In the data rows, 128 means zero.
Here are some points, each followed by its number:
[93, 142, 132, 92, 191, 139, 125, 178, 155, 156, 128, 195, 173, 171, 120, 124, 117, 123, 113, 80, 131, 126, 151, 132] 0
[164, 145, 128, 197, 0, 113, 124, 95, 100, 100, 117, 72, 162, 146, 130, 44, 113, 130, 176, 186, 191, 151, 111, 116] 1
[59, 106, 104, 110, 179, 138, 120, 126, 144, 131, 103, 135, 152, 131, 85, 209, 136, 122, 101, 123, 132, 100, 72, 90] 2
[122, 130, 134, 245, 0, 146, 155, 187, 150, 130, 178, 154, 87, 145, 125, 145, 96, 136, 165, 155, 188, 175, 118, 119] 3
[36, 115, 110, 122, 177, 122, 137, 125, 139, 135, 109, 133, 169, 136, 92, 255, 129, 124, 81, 114, 111, 81, 80, 91] 4
[89, 123, 117, 92, 178, 144, 143, 182, 164, 150, 127, 166, 148, 103, 129, 145, 135, 114, 105, 98, 112, 147, 157, 139] 5
[91, 78, 92, 133, 176, 128, 129, 131, 103, 120, 102, 50, 25, 113, 95, 202, 108, 116, 165, 155, 159, 192, 98, 64] 6
[191, 145, 132, 96, 166, 90, 103, 59, 22, 83, 120, 80, 186, 125, 131, 119, 147, 144, 155, 144, 104, 81, 131, 179] 7
[164, 140, 130, 98, 172, 123, 120, 57, 36, 95, 130, 73, 175, 117, 154, 144, 164, 152, 140, 128, 96, 75, 134, 192] 8
[199, 153, 150, 102, 118, 96, 121, 63, 27, 99, 133, 65, 200, 133, 114, 95, 141, 149, 155, 169, 127, 107, 121, 172] 9
[203, 141, 142, 127, 149, 100, 108, 55, 54, 103, 126, 75, 182, 121, 138, 117, 142, 133, 144, 147, 116, 96, 125, 169] 10
[151, 109, 101, 104, 158, 126, 97, 116, 165, 123, 110, 122, 56, 91, 75, 30, 132, 136, 168, 199, 180, 170, 84, 64] 11
[172, 154, 130, 98, 165, 122, 85, 60, 20, 82, 122, 79, 170, 120, 154, 140, 154, 148, 160, 138, 105, 82, 137, 184] 12
[174, 118, 199, 255, 171, 125, 112, 75, 184, 167, 155, 130, 0, 129, 130, 110, 174, 145, 139, 144, 205, 155, 116, 92] 13
[57, 70, 83, 106, 169, 141, 134, 91, 140, 122, 80, 109, 104, 116, 90, 185, 121, 118, 141, 148, 138, 115, 23, 68] 14
[160, 149, 155, 121, 0, 204, 178, 255, 141, 85, 223, 255, 0, 136, 168, 145, 86, 101, 118, 101, 13, 179, 97, 183] 15
[159, 155, 137, 215, 0, 124, 136, 103, 115, 109, 120, 69, 160, 154, 139, 44, 122, 136, 173, 192, 199, 175, 107, 109] 16
[87, 112, 109, 82, 185, 144, 137, 206, 166, 152, 121, 209, 163, 121, 115, 102, 138, 112, 98, 92, 115, 121, 161, 134] 17
[109, 120, 104, 90, 180, 132, 131, 117, 170, 149, 122, 103, 152, 119, 115, 90, 141, 120, 101, 99, 154, 146, 137, 97] 18
[123, 125, 117, 101, 175, 120, 126, 98, 69, 103, 117, 82, 153, 118, 138, 168, 152, 139, 118, 130, 113, 84, 135, 161] 19
[143, 135, 126, 96, 173, 107, 114, 90, 44, 91, 120, 84, 168, 118, 156, 149, 163, 142, 135, 125, 102, 65, 142, 187] 20
[147, 139, 127, 98, 173, 124, 126, 72, 59, 105, 130, 86, 176, 119, 147, 159, 155, 146, 131, 117, 94, 70, 134, 174] 21
[105, 115, 98, 90, 152, 128, 156, 178, 189, 154, 125, 196, 139, 117, 160, 210, 74, 132, 107, 88, 66, 74, 169, 141] 22
[202, 145, 202, 255, 147, 90, 86, 68, 166, 152, 126, 91, 175, 155, 204, 135, 111, 103, 100, 130, 127, 102, 118, 152] 23
[195, 155, 166, 255, 162, 104, 113, 74, 178, 159, 124, 105, 24, 129, 173, 108, 169, 140, 131, 118, 184, 140, 117, 110] 24
New points follow, each followed by the number of its nearest point above.
[86, 119, 242, 230, 193, 144, 134, 89, 184, 168, 194, 161, 0, 118, 86, 106, 174, 177, 111, 203, 203, 208, 110, 87] 13
[109, 90, 99, 126, 174, 123, 123, 116, 87, 113, 105, 55, 55, 114, 104, 189, 116, 121, 163, 152, 148, 170, 104, 88] 6
[109, 133, 125, 110, 141, 133, 140, 167, 152, 145, 123, 150, 158, 115, 126, 129, 136, 117, 118, 113, 126, 149, 143, 140] 5
[164, 125, 149, 155, 0, 184, 163, 255, 143, 109, 214, 255, 0, 144, 155, 148, 125, 102, 109, 123, 91, 179, 109, 159] 15
[100, 110, 96, 70, 154, 135, 140, 186, 196, 159, 124, 205, 158, 124, 137, 160, 74, 131, 111, 83, 79, 63, 159, 119] 22
[122, 135, 129, 227, 0, 136, 142, 170, 155, 137, 145, 118, 118, 149, 115, 103, 101, 126, 179, 161, 205, 190, 124, 86] 3
[133, 113, 102, 89, 172, 133, 113, 79, 163, 135, 118, 65, 147, 129, 120, 81, 147, 120, 101, 108, 156, 118, 124, 92] 18
[175, 131, 153, 173, 0, 177, 161, 255, 123, 96, 213, 255, 0, 146, 153, 143, 121, 103, 121, 138, 94, 178, 104, 165] 15
[166, 106, 126, 92, 150, 141, 114, 102, 176, 131, 113, 134, 32, 112, 72, 6, 143, 150, 146, 203, 178, 184, 86, 62] 11
[95, 115, 103, 87, 181, 143, 138, 136, 178, 154, 126, 122, 151, 107, 109, 100, 137, 114, 99, 101, 141, 148, 140, 108] 18
[76, 87, 87, 124, 174, 139, 113, 120, 110, 116, 101, 78, 59, 107, 86, 199, 105, 120, 149, 143, 150, 163, 85, 68] 6
[88, 78, 82, 113, 174, 137, 113, 106, 134, 117, 92, 79, 91, 104, 107, 125, 129, 122, 156, 152, 153, 129, 47, 71] 14
[102, 135, 124, 91, 180, 138, 139, 169, 168, 154, 125, 150, 151, 115, 120, 130, 140, 117, 104, 101, 123, 160, 152, 122] 5
[12, 81, 209, 255, 126, 206, 196, 255, 74, 121, 187, 255, 0, 124, 169, 86, 0, 16, 104, 179, 0, 156, 115, 255] 15
[177, 126, 159, 173, 0, 195, 171, 255, 135, 97, 233, 255, 0, 150, 164, 164, 122, 97, 109, 130, 76, 188, 102, 173] 15
[169, 135, 152, 145, 172, 114, 102, 96, 156, 136, 106, 47, 121, 127, 127, 134, 152, 153, 108, 97, 118, 173, 112, 113] 18
[111, 115, 104, 87, 177, 140, 142, 107, 180, 154, 128, 93, 164, 130, 115, 74, 141, 129, 99, 90, 151, 133, 130, 91] 18
[117, 124, 111, 111, 126, 137, 132, 121, 171, 154, 130, 102, 151, 127, 120, 81, 131, 127, 123, 113, 166, 156, 133, 97] 18
[95, 127, 123, 95, 170, 138, 144, 185, 170, 155, 121, 169, 151, 110, 128, 148, 141, 111, 105, 97, 113, 151, 149, 143] 5
[131, 112, 95, 83, 170, 139, 122, 72, 186, 151, 120, 64, 143, 130, 109, 68, 141, 111, 103, 97, 171, 128, 122, 72] 18
[166, 107, 72, 86, 155, 122, 91, 123, 159, 115, 93, 108, 112, 86, 74, 19, 122, 133, 180, 199, 173, 162, 76, 64] 11
[75, 66, 75, 119, 175, 140, 115, 113, 123, 113, 87, 86, 76, 97, 106, 139, 124, 121, 171, 164, 150, 125, 33, 71] 14
[114, 120, 113, 105, 133, 134, 159, 156, 161, 146, 129, 160, 148, 120, 147, 191, 85, 138, 111, 106, 74, 91, 151, 146] 22
[116, 115, 99, 80, 174, 138, 125, 96, 180, 154, 125, 87, 149, 126, 119, 73, 131, 118, 114, 94, 171, 128, 141, 84] 18
[90, 122, 117, 92, 178, 144, 143, 180, 165, 149, 127, 164, 148, 105, 129, 141, 134, 116, 104, 97, 112, 145, 155, 137] 5
[94, 94, 183, 179, 58, 191, 174, 255, 88, 104, 190, 255, 0, 121, 176, 106, 36, 80, 99, 151, 0, 140, 120, 219] 15
[154, 134, 143, 146, 119, 134, 121, 107, 184, 140, 119, 74, 118, 121, 140, 152, 141, 119, 125, 103, 118, 160, 130, 124] 18
[99, 111, 103, 82, 154, 146, 160, 181, 194, 152, 124, 200, 140, 127, 149, 192, 75, 134, 104, 88, 58, 72, 169, 129] 22
[123, 71, 95, 104, 169, 114, 133, 136, 124, 119, 105, 55, 34, 116, 95, 139, 106, 134, 164, 162, 161, 201, 109, 65] 6
[87, 124, 121, 93, 177, 146, 143, 195, 162, 149, 128, 179, 146, 100, 132, 157, 133, 113, 106, 98, 103, 147, 161, 148] 5
[124, 118, 104, 75, 172, 138, 132, 92, 185, 155, 133, 79, 157, 123, 111, 55, 132, 130, 104, 98, 170, 130, 129, 78] 18
[130, 121, 109, 79, 172, 133, 128, 89, 156, 143, 131, 79, 160, 122, 120, 73, 139, 131, 112, 104, 158, 118, 133, 99] 18
[135, 129, 108, 90, 176, 131, 105, 89, 185, 144, 121, 73, 159, 127, 112, 72, 148, 111, 101, 95, 161, 139, 120, 81] 18
[161, 146, 153, 123, 0, 187, 161, 255, 147, 95, 200, 255, 0, 132, 162, 145, 96, 110, 118, 98, 33, 177, 104, 170] 15
[86, 81, 91, 132, 175, 132, 127, 129, 103, 119, 102, 55, 31, 112, 92, 208, 107, 117, 160, 151, 156, 188, 96, 65] 6
[100, 124, 128, 90, 176, 136, 144, 176, 169, 155, 126, 158, 157, 112, 127, 142, 144, 123, 104, 89, 112, 154, 148, 141] 5
